Some points:
-38   3 -16 -32 -13 -44 -31  -8 -34 -43 -21 -43 -41 -25  -1   5 -26  -3 -17 -21   4  28  15   3  25  -3   4  -2   5 -24 -38 -26 -35 -23 -44   7  -5   6 -64  16  -6  31   9 -13  14 -10  13   4
 39   3  40  -3 -36  29  -1 -13   3   1  23 -16   1  56   1  20  15  -2 -41 -10   6   2  10 -23 -15  14  29  14 -52  -1   4  12  10 -32 -15  36  14 -10 -26 -18  15  -7 -10   5 -12  27 -36  -1
 24  23 -20  18 -21   8  -9 -11 -38   9   9  35  21 -24 -24 -50   4   1  31 -26  29  -4  37  17  -3 -11 -20  10   3   8  -9  -1  20  20  19  23  11 -51 -15  -7   6 -12  12  10  37   6 -11   3
 12  42 -13  47  -4  13  -4  13   2  33 -22  -8  -4 -27 -29 -25  15  -4 -16 -37  18 -17   7  37  20 -40 -46  36  -9 -28 -20   8   5  21  26  15 -12 -42   5  -9  -1 -65 -15   8  35  25  -2  -4
 30  -5  19  12 -26  35   1 -16 -18   4  16   8   0  21   4 -23  24   8   6 -10  19  -8 -15 -17 -19  17  32  18 -13  -4  11 -25 -10 -27 -17  -7 -15 -16  -8 -27   0 -20 -26 -18  -2  14  -1 -13
 23  36  22  18 -16   7 -17   7 -15   9  -3   1   3   5 -21  -4  18  12 -18 -39  28  -6  18  24   4 -25 -29  38 -18  -5  -6   5  -4  -2  20  17  18 -19   2 -20  12  -9 -23  10  29  33  14  10
 -1 -27  24   4  30   9  11  -3  20   7 -19 -14 -14  -9 -17  -4  -1 -41  20   9  12 -22 -12  -8 -42   0  24  41  14  -4  -5 -17 -15 -23 -14  -2 -23  -2 -16  -2 -67   7 -17 -34 -12   7  13 -43
  7  -7  30 -11  -3  -2  30   4  10   3  19  19   4  46  25  39   8 -13  -9  21 -18  -6 -11 -23 -14  25   7 -39  11 -50   2  20  15  22   2  21  17  22   5 -20  29  32  23  -6 -44 -30  -3 -11
-12 -14  51 -21  18 -11  42  36  22 -26 -28  -3 -31 -12  -3  25 -25   2 -18   0 -25  28 -42 -19 -13  18   3 -13 -13 -19  10 -18   7  -4 -19 -30 -28   7   1 -13  20   1 -19 -10 -36 -39  17   8
 19  22  14  -2 -37  25 -15   9 -32 -21  21  20  -1   0 -32  15   8  -2   1 -25  24  -7  25  16 -20  15  29   6   6  16  23   9 -36 -20 -33  32   2  -6 -41 -15  -6   9  -7 -43  -3  26  48   6
-25  29  11  -2  -8 -19 -12   8  17  19   8  32  26  14  39  21  30 -31  36  49  -5 -49 -43   2  11  34  22  18  32  -3   3   5  28  42  23  14  -3  25  26  73   0 -14 -30  14 -15 -28 -28 -43
 12 -45  26   3  21  -5  40  23  35  17  16  11  20  12  61   6  -4  28  -3  34 -52  -1 -18 -38  -6  -4  -2 -14  -8   5 -21   9  24  17   1   2  -9 -23  23  -9  -1  -4   8  19 -36  25 -37  15
 31  11 -23  23 -49  29 -19  10 -32  15  17  20  34  10 -12 -16  35   4  -1 -18  32 -25  35  -4 -18   4   6  -6  -2  -1 -13   5   5  -5  -3  27  11 -33 -22  -3  10 -11  -2  -9  20 -49 -13 -19
-23  15   1   1  21  30  62  48  43  -3 -34 -17 -15   5  30  16  -6  -5  -4   2 -31 -11 -36 -12  -9   0  -9 -20   1 -19 -25   7  19  -7  10 -18 -42  -6  35  -8 -10 -19 -26 -12 -49  -6  16  11
 14   6  -9  -7 -33   4 -30  -7 -48 -32  13 -19 -22 -23  -4 -46 -34  44   0  -6   4  28  22   0  29  -3  35  -1 -30  37 -21 -35 -20 -17 -19 -29  -4 -26 -40   4 -22  -8  47  28  26   1  -9  21
-33 -49 -27 -15  50  -3   5  -6   7 -47  -7   0 -10 -22 -11   9 -35  18 -25  10 -28  53 -10   6   2 -28   0   5  -8 -18  -5   7 -10  -4 -24 -42  26  60  30  -3  27  30  -8   7  -5 -17  25  38
 19  -7 -18  36 -27  24 -21  -9 -26  14   3  -6  35 -19 -22   0  40 -19  -2 -23  27 -42  38   2  -7   0  10 -10  16 -14   0   9   5  -6  -2  17  -6 -26   0  13   0   1  -8 -23  10  19 -11 -35
-26 -36 -19 -32  11 -63  -8  12  38   6 -52 -37 -53   4 -25 -10 -42 -31 -36  -3  -3   6 -39  24  16   4  10 -43  36  44 -14 -43 -63 -36 -31 -68 -46   2 -40 -12 -55 -34 -36 -25 -14  -9  18  -1
  9 -30 -15  25  25 -10  29  48  23  24  25  17  19  18  67 -61 -28  59  32  50 -59   8   0 -29 -11 -17 -20  -4 -22  -9 -13 -14   0  12  16 -44 -20 -20   5   0 -39 -53  15  62   6  27 -67  29
  5   2  -5  -2   3  -6 -17 -22  26  15  19  17  24  38   4  21  20 -24  35  41  10 -20 -29  13  40  17 -31   5  33  55  52  51  27  15  33  21  27  20  24  75  13   4  29  13   5  -8   3 -17
-23 -28   4  29  23  -6 -66 -84  -5  45 -79 -82 -58   4   0 -29 -35 -35 -26 -37  -2 -45  40  99  68 -43 -35 -45 -50  19 -58 -50 -12 -16  37   1 -20   3 -13 -12   8   1 -43  29  49  16 -14 -18
 42  20  -7  13 -13  27  12  -3  18  16  10  14  13  26   8  21  29 -11 -13 -12   8 -17   7 -24 -10 -13 -19  15  -6  19  31  21  28 -15  21  15  18   8  34 -25  20 -24  -1   4 -11  -1  -7 -12
-11 -31 -36 -44  38 -30  21  11  -1 -16  29  16  23 -42  29   0 -23  34  28  38 -47  25  -2  -8   8  19   1 -38   0  -9   1  10  -1  -3   0 -17  25  29  12   0  15  19  18   3   1 -24   1   0
 -2  17  10   1  -1  23  18  16  10 -12 -15   1 -19 -29 -10  15 -16   4  -8 -12  -1  16 -24  -9 -13   7  10  19  -1 -34  34   7   4  -9  -6  -8 -12  -5  14 -42  23  -9 -11 -11 -22   0  26  12
-37  -6  -4   3  20   7   3   2 -24 -33   5   2 -11   1 -26  -7 -30  10   0  -3   6  47   4  -3  11  14 -18   4  -1  23  27  24   2 -15 -25 -26  -2  18  25 -11  26  22  17   1   8 -23  50  65
-37 -29 -26 -14  11  -6 -24 -35   3  -1  -4  12 -10  -4  -3  19  10 -36  22  -5   4 -16  20   1 -36  17  39  34  45 -42 -30 -48 -23  25   0  -1 -32 -31 -21   4 -51 -15 -32 -57   1  10   6 -32
 31  20   2  45  -2 -22  -2  12 -10  17  -7  12  18 -41 -13 -20  22  20  -4 -23  36   4  37  10  -7 -63 -39  38 -11  20  -6  13  -2  40  48  -5  47  -4   9  19   9  29  42  34  44 -12 -11   7
-31  16  43 -23 -19 -31   2 -25 -17  -2  17  14  21   7  15  31  23 -23  31  16   6 -11 -13  -8  15  53  31 -38  50   2  -6 -16 -11  57  20  18   3  22  12   8  -8   2   2 -29  -6   8  -7 -18
-24 -17  26 -38 -16 -40  -5   8 -34 -43  -8 -10 -25  -8 -17   8 -26  20  -9  -8   9  14 -15   0   9  14   1  -5  10  14  -6 -27 -42 -31 -34 -12 -33   6  -6   1 -11  37  13  -6  -9 -51  41  34
 21  16  -9  15  -8  26   9 -20  17   5 -11 -11  16  28 -17   7  17 -36  12  24  19  -7   8 -16 -37 -31  13  19   4 -13  28  25  -2 -17  -4  20 -15  28  22  20 -20   7  -9  -6 -10  50   9 -28
-17  38 -59  21  38 -23  -1 -15  19  51  13  31  35  27  17 -21  30  18  51  17  11   2 -10  13  51 -25 -50 -18  27  -5  41  40  67  52  50  28  47  11  25  37  18  11  58  45  25 -16 -26 -12
 14   8  -5 -23   6  22   7 -11  22   2  12 -35  -4  -6  -1  36 -17  23 -56  -1 -28  24 -17 -17 -24   1  13  -4 -44  46 -12   5  19 -11 -20   3  20  24 -10  -7  16  15   2  12 -27   5 -14   9
-11   5 -10 -47  18   6  -7  20  -3 -32  35  17   5 -29 -11   2   1  10   0  10 -14  30  13  -7  -7  31  -1 -21  -7  -4  40  30   5  -2 -17  -5  42  31  14  -5  29  45  26   0  -1  24  -3  37
Along one direction, these points spread out more than along any other. Take the direction at right angles to it along which they spread out most. Go by this last direction. How far along it is each point below, from 0 to 99? 50 is the average, and the first point above lies past it. One standard deviation of the points above along it is 16.
  5   2  -5  -2   3  -6 -17 -22  26  15  19  17  24  38   4  21  20 -24  35  41  10 -20 -29  13  40  17 -31   5  33  55  52  51  27  15  33  21  27  20  24  75  13   4  29  13   5  -8   3 -17 40
-23 -28   4  29  23  -6 -66 -84  -5  45 -79 -82 -58   4   0 -29 -35 -35 -26 -37  -2 -45  40  99  68 -43 -35 -45 -50  19 -58 -50 -12 -16  37   1 -20   3 -13 -12   8   1 -43  29  49  16 -14 -18 92
-23  15   1   1  21  30  62  48  43  -3 -34 -17 -15   5  30  16  -6  -5  -4   2 -31 -11 -36 -12  -9   0  -9 -20   1 -19 -25   7  19  -7  10 -18 -42  -6  35  -8 -10 -19 -26 -12 -49  -6  16  11 33
-26 -36 -19 -32  11 -63  -8  12  38   6 -52 -37 -53   4 -25 -10 -42 -31 -36  -3  -3   6 -39  24  16   4  10 -43  36  44 -14 -43 -63 -36 -31 -68 -46   2 -40 -12 -55 -34 -36 -25 -14  -9  18  -1 53
  7  -7  30 -11  -3  -2  30   4  10   3  19  19   4  46  25  39   8 -13  -9  21 -18  -6 -11 -23 -14  25   7 -39  11 -50   2  20  15  22   2  21  17  22   5 -20  29  32  23  -6 -44 -30  -3 -11 28
 23  36  22  18 -16   7 -17   7 -15   9  -3   1   3   5 -21  -4  18  12 -18 -39  28  -6  18  24   4 -25 -29  38 -18  -5  -6   5  -4  -2  20  17  18 -19   2 -20  12  -9 -23  10  29  33  14  10 70
 39   3  40  -3 -36  29  -1 -13   3   1  23 -16   1  56   1  20  15  -2 -41 -10   6   2  10 -23 -15  14  29  14 -52  -1   4  12  10 -32 -15  36  14 -10 -26 -18  15  -7 -10   5 -12  27 -36  -1 54
  9 -30 -15  25  25 -10  29  48  23  24  25  17  19  18  67 -61 -28  59  32  50 -59   8   0 -29 -11 -17 -20  -4 -22  -9 -13 -14   0  12  16 -44 -20 -20   5   0 -39 -53  15  62   6  27 -67  29 35
-17  38 -59  21  38 -23  -1 -15  19  51  13  31  35  27  17 -21  30  18  51  17  11   2 -10  13  51 -25 -50 -18  27  -5  41  40  67  52  50  28  47  11  25  37  18  11  58  45  25 -16 -26 -12 43
-37  -6  -4   3  20   7   3   2 -24 -33   5   2 -11   1 -26  -7 -30  10   0  -3   6  47   4  -3  11  14 -18   4  -1  23  27  24   2 -15 -25 -26  -2  18  25 -11  26  22  17   1   8 -23  50  65 41
